Each row has a name. After each piece below comes the name of the row it's from, unless a question asks for something else. Each question is about the rows just above it.

[132 124 130 210 133 129 104 125] : k686
[129 130 132 133 124 125 211 104] : k841
[128 127 125 124 130 127 127 119] : k118
[127 125 130 128 127 127 124 120] : k847
[ 87 168 184 180  57 177 133 117] : k16
[129 130 132 133 124 125 130 130] : k430
[124 132 130 129 125 104 211 133] is which row reordered?
k841
Which row holds these entries in another order? [119 127 127 130 124 125 127 128]
k118
Which row holds [120 124] read backwards?
k847

[166 194  94 162 165 134 142 142 130 172  98 138 176 123 221 184 149  95
 121 158 106] : k370
[133 113  91 128  65 163 130 110  95 121 140  86 192 117  87  82 125 217
  77 114 104] : k982
[ 92  91  90 124 133 159 152 143 186  79 104 193  74 149 161  96 134 197
 160  99 162] : k879
[105 105 101  85  90 174 129  80 144 112 142 116 172  85 144 161 120 199
  77  39 152] : k701
[170 153 127  79 117 155 136 111 179 175 165 153 119 122 145 217 143 107
 126 168 182] : k379
[184 166 106  95  94 158 142 121 162 194 172 138 134 142  98 176 149 130
 124 221 165] : k700
[113 158 178 101 176 127 141 135  86 120 162  96 170  66 187 207 109  90
  71  64 127] : k149
[103 178 109  79 167 185 196 161 154 138 194 172 134 102 175 194 131 178
  92 126 182] : k609
[109 155  59 123  85 141 131  89 163 189 133 129 130 156  32  96 138 172
 145 173 146] : k659
[143 163 151 168 172  79 129 171 116 158 117 141  82 172 102 102 136  50
 182 222 110] : k65
Put [166 158 162 194 106 176 138  98 142 221 172 142 130 184 149  94  95 165
 124 121 134] back in order: which row is it?
k700
Which row holds [134 138 172 194] read backwards?
k700

[187 105 125 148 124 128  96 171 132 106 116 161 124 127  65 190 158 166
 140 157 128 104 149  97 172 168 114  70 174 105 151 137 138  71  70 140
 151 121 129 153 187 161 117 161 144 116 130 148 112 140 168 140 119  73
 152] -> k995
[184 105 125 148 124 128  98 169 132 108 118 161 123 128  67 188 157 164
 140 157 128 105 148  99 171 166 114  71 172 106 151 137 138  72  72 139
 150 120 128 153 185 160 116 158 143 115 131 146 113 140 168 141 119  75
 153] -> k690
[134 151 116 141  62  58 125 163 103 109 202 120  89 175 135  57 153 177
 110 100 125 115 165  64 127 172 178 128 163 144 150 150 137 135 114  90
 182  65 122 199 157 101 135 181 132 157  97 125 198 153 144 145 169 163
 126] -> k485
[ 58 126 175 101 170  66  90 135 109 122 153 117  60 125 156 150 180 115
 125 120 101 151 132  62 144 169 200  65 177 162 162 145 150 144 152 164
 165  91 134 137 141 127 103 181 115 197 156 125 196 174 135 111  99 128
 134] -> k627
[190 105 126 150 125 128  94 173 133 104 114 162 125 126  62 194 159 170
 140 159 131 103 150  94 175 170 114  67 177 103 150 136 137  69  66 141
 153 121 131 154 191 162 118 164 144 116 129 152 111 142 168 138 118  70
 151] -> k667
[185 105 125 148 124 128  97 170 132 107 117 161 123 128  66 189 157 165
 140 157 128 105 149  98 171 167 114  70 174 105 151 137 138  72  71 139
 151 121 129 153 186 161 116 159 144 115 131 148 112 140 168 140 119  74
 153] -> k356
[188 105 125 149 124 128  96 172 133 106 115 162 124 127  64 191 158 167
 140 158 130 104 150  96 173 169 114  69 175 104 150 137 137  70  69 140
 152 121 129 154 188 161 117 162 144 116 130 150 112 141 168 139 118  72
 151] -> k515
[ 62 150 197 125 134 144 134 152 170 169 165 135 137 115 144  65  90 196
 175 156 162 125 153 117  99 103  60 127 150 125 101 101 132 128 151 200
 181 111  91  58 145 174 162 126 141 155 120  66 180 177 135 109 115 164
 122] -> k480
[189 105 125 149 124 128  95 172 133 105 115 162 125 127  63 192 159 168
 140 158 131 103 150  95 174 169 114  68 177 104 150 136 137  70  67 140
 152 121 130 154 190 161 117 163 144 116 129 150 111 141 168 138 118  71
 151] -> k997
[198 103 126 153 125 128  90 178 134  97 110 165 125 125  57 202 163 177
 141 163 135 101 151  89 181 175 114  61 182 100 150 135 137  65  58 144
 157 122 132 153 199 163 120 172 144 115 127 157 109 145 169 135 116  64
 150] -> k629
[126 132 135 157 169 127  61  89 151 116 177 163 103 115 120 141 125 181
 101 135 109 153 114 100 202 178  97  58 150 143 125 144 157  65 150 110
 163 165 128 198 163 122 153 199 125 182 134 145  57 172 135 137  90  64
 175] -> k781
asked: [184 105 125 148 124 128  98 169 132 108 118 161 123 128  67 188 157 164
 140 157 128 105 148  99 171 166 114  71 172 106 151 137 138  72  72 139
 150 120 128 153 185 160 116 158 143 115 131 146 113 140 168 141 119  75
 153]
k690
[ 65  70  70  71  73  96  97 104 105 105 106 112 114 116 116 117 119 121
 124 124 125 127 128 128 129 130 132 137 138 140 140 140 140 144 148 148
 149 151 151 152 153 157 158 161 161 161 166 168 168 171 172 174 187 187
 190] is which row reordered?
k995
Which row holds these entries in another order? [ 57  58  61  64  65  89  90  97 100 101 103 109 110 114 115 116 120 122
 125 125 125 126 127 128 132 134 135 135 135 137 141 144 144 145 150 150
 151 153 153 157 157 163 163 163 165 169 172 175 177 178 181 182 198 199
 202]
k629
[ 89 165  64 157 120 135 153  65 109 177 115 116 114 169 103 110 163 127
 151 132 141 150 128 198  58 182 137 202 144  90 178 126  97 143 125 163
 145 134 101 181  57 153 135 199 135 100 125 175  61 163 122 125 172 150
 157] is which row reordered?
k781
Put [161 117 162 144 116 130 150 112 141 168 139 118  72 151 188 105 125 149
 124 128  96 172 133 106 115 162 124 127  64 191 158 167 140 158 130 104
 150  96 173 169 114  69 175 104 150 137 137  70  69 140 152 121 129 154
 188] back in order: which row is it?
k515
Which row holds these entries in another order? [134 128  99 111 135 174 196 125 156 197 115 181 103 127 141 137 134  91
 165 164 152 144 150 145 162 162 177  65 200 169 144  62 132 151 101 120
 125 115 180 150 156 125  60 117 153 122 109 135  90  66 170 101 175 126
  58]
k627
Put [150 198 103 126 153 125 128  90 178 134  97 110 165 125 125  57 202 163
 177 141 163 135 101 151  89 181 175 114  61 182 100 150 135 137  65  58
 144 157 122 132 153 199 163 120 172 144 115 127 157 109 145 169 135 116
  64] back in order: which row is it?
k629

[113 102 130 116 132  88 124 207] -> k394
[115 207 124 113 102 132 130  88] -> k758
[102 113 220  80 117  79  57 137] -> k820
Which row holds these entries in another order? [ 57  79  80 102 113 117 137 220]
k820
[ 88 102 113 116 124 130 132 207] is which row reordered?
k394
Put [137  57  79 117  80 220 113 102] back in order: which row is it?
k820
asked: [102 113 220  80 117  79  57 137]
k820
Which row holds this, read backwards? [207 124  88 132 116 130 102]
k394
Which row holds this, read backwards? [132 102 113 124]
k758
Put [130 207 116  88 124 102 113 132] back in order: which row is it?
k394

[108  97 154  70  91 158] -> k292
[158 145 178 106 152 154] -> k823
[143 161 101 158 160 134] -> k694
[122 138 166  82 140 188] -> k501
[167 208 114 179  75  97] -> k540
[105  74 103  75 177  80] -> k946
[152 180  92 146  75 117] -> k346
[137  69 143 121 138 147] -> k19
[103 105  75 176  80  74] -> k863
[128 188 175 105  86 109] -> k833
[ 70  91 160 105 113 204] -> k486
Put [105  74 103 176  80  75] back in order: which row is it?
k863
Which row holds this, read backwards? [138 121]
k19
Which row holds this, read backwards? [158  91  70]
k292
[147 138] is which row, read backwards?
k19

[ 77 156  95 190  51 194 173  82 129 178 144  87 183 169 140 152 108  57
 126 146  73 185  64  96 111 149 121 141 114 172 110  99 139 187 156 182
 154 141 111 153 139  97 170 185 177  74] -> k905
[177 150 171  92 190 107 150  55  91  91  96  69 154  48  81 103 105  62
 112 181 190  58  87 182 108  85 151 170  93  99 152 143 175 143 119 147
 161 179  85  96 162 146 104 153 109 153] -> k492
[ 77 156  95 190  51 194 173  84 129 178 144  87 183 169 140 152 108  57
 126 146  73 149  64  96 111 149 121 141 114 172 110  99 139 187 156 182
 154 141 111 153 139 138 170 185 177  74] -> k343
[ 91 182  87  62  91  96  85  81 152  48 179  85  58 177 153 181 108 102
 119 154  96 190  93 104 112 171 146 162 105  55 109  92 175 107 143 170
 147 151  99 143 150 150 190 161 153  69] -> k352
[ 97 166 101  94  86 105  97  98 144  86 146  96  92 139 154 141 113  88
 122 153  95 155  92 108 122 162 146 161 121  91 114 105 147 111 163 160
 146 151 102 142 151 150 152 150 155  96] -> k618
[108  92 155  95] is which row, read backwards?
k618
Which row holds [163 111] read backwards?
k618
[153 109 153 104 146 162  96  85 179 161 147 119 143 175 143 152  99  93
 170 151  85 108 182  87  58 190 181 112  62 105 103  81  48 154  69  96
  91  91  55 150 107 190  92 171 150 177] is which row reordered?
k492
Put [152 105  58 107 109  62 102 112 171 151 181 190 119  69 161 150 182 153
  93  55 190  96  87  91  85 147  99 153  91  85 150 162 108  96  81 146
 104 154 175 143 170  92 179 143  48 177] back in order: which row is it?
k352
Which row holds [ 82 173] read backwards?
k905

